The same turns and mirrors carry the whole set onto itself and the rows of a family onto each other. Which other rows belong to the same family as each row named below? List them in the order they appear above.
These 30 rows form 5 families of 6 rows each.
meda: [-34   3 -11  20 -16  -7  -6  -6   5 -26 -32 -14  11   5]
gamep: [  3   9  -8  -5   4 -11 -18  -6  -8 -20 -18 -22  36  19]
gisu: [ -3  -2  -3  -5  36 -22  -4 -16 -12  -9  -5   9  10 -16]
Tobe: [-15  -8 -30  -5   4  -1  24 -20  -1  -7 -11  19  -9  -7]
Kudad: [-15  -6 -24  -4  18 -12  24  -8  -2 -13  -8  14 -13 -13]
Pepo: [  3  -4 -17  -8   3  -2 -15   4  -5   0  -7 -17  41  23]
tofub: [ -6  15 -18  -6  14 -10 -19 -14  16  -4 -19 -19  33  18]
Didup: [-22  -9 -18   4 -29  -7   7 -22  -4 -25 -16 -14   0  12]
Sok: [-23  10 -19  10 -15 -14  -7  -5   8 -24 -32 -25  12  11]
nuze: [  2  -5 -17   5   3  -1  18 -11 -14 -25 -13  15 -17  -7]
lefa: [  9 -21 -43  36  -1  11   7  -5   1   2 -16 -18  17 -15]
Tofik: [  6  -3 -18   3  27  -2 -17  11   6 -13 -22 -10  26  26]
Rig: [  6 -27 -36  16  16  -3  -9 -16 -10   1   1 -14  45 -13]
zizu: [  1 -17 -41  41  -6   1 -13 -15   3  -3 -18   1   7 -20]
mimo: [-18  13 -20  -4   5 -15 -16   0  13 -12 -19 -26  31  16]
Lilo: [-21  -9  12   6  26  -9  -6 -12 -12   5  -3 -16  11 -16]
peku: [  7 -15 -30  14   7  -7  10  -8   2 -16 -22  23 -17   2]
luk: [-14 -19 -29  43  -8   8 -14  -5  12  -4  -5  -9   4 -10]
rofep: [ -5 -37 -26  14  26 -23  -7 -15 -10  -4  -8  -4  41 -12]
kegiz: [-13 -20 -28   1   0   6  14  10 -14 -11 -21  20  -3   7]
favi: [ 12 -24 -37  26  12  -9   0  -8 -10   8 -25 -14  38 -17]
Zaf: [-27   1 -29   9 -21  -3  -9 -12   8 -32  -9 -15  10  12]
Todi: [-30 -20 -25  19  -2 -15   1 -26   8 -37 -22 -21   5   9]
nor: [  4  -6 -25  29  -2  13 -10 -21  11  15 -18 -15  -7  -7]
vefu: [  7 -24 -25  15  10  -4   0  -9 -20  11 -26  -6  46 -13]
denuk: [ -5  -6  -5  -8  33 -13  23 -12 -12 -12  -1  -5   3 -13]
disu: [-10 -10   1   0  40 -10  15 -13  -9 -22   1  -7  15  -9]
meni: [  3 -33 -35  -3  12 -16   5 -33 -13   1 -20 -14  37   1]
kog: [ 12 -17 -39  41   2  18   5 -12   9 -10 -18 -12  11  -5]
subif: [  8   0  10  -2  32 -20  -4 -23  -5  -7  -9 -13   8  -2]

Same family as meda: Tobe, tofub, vefu, disu, kog
Same family as nuze: gamep, gisu, Rig, zizu, Zaf
Same family as peku: Pepo, Didup, luk, rofep, subif

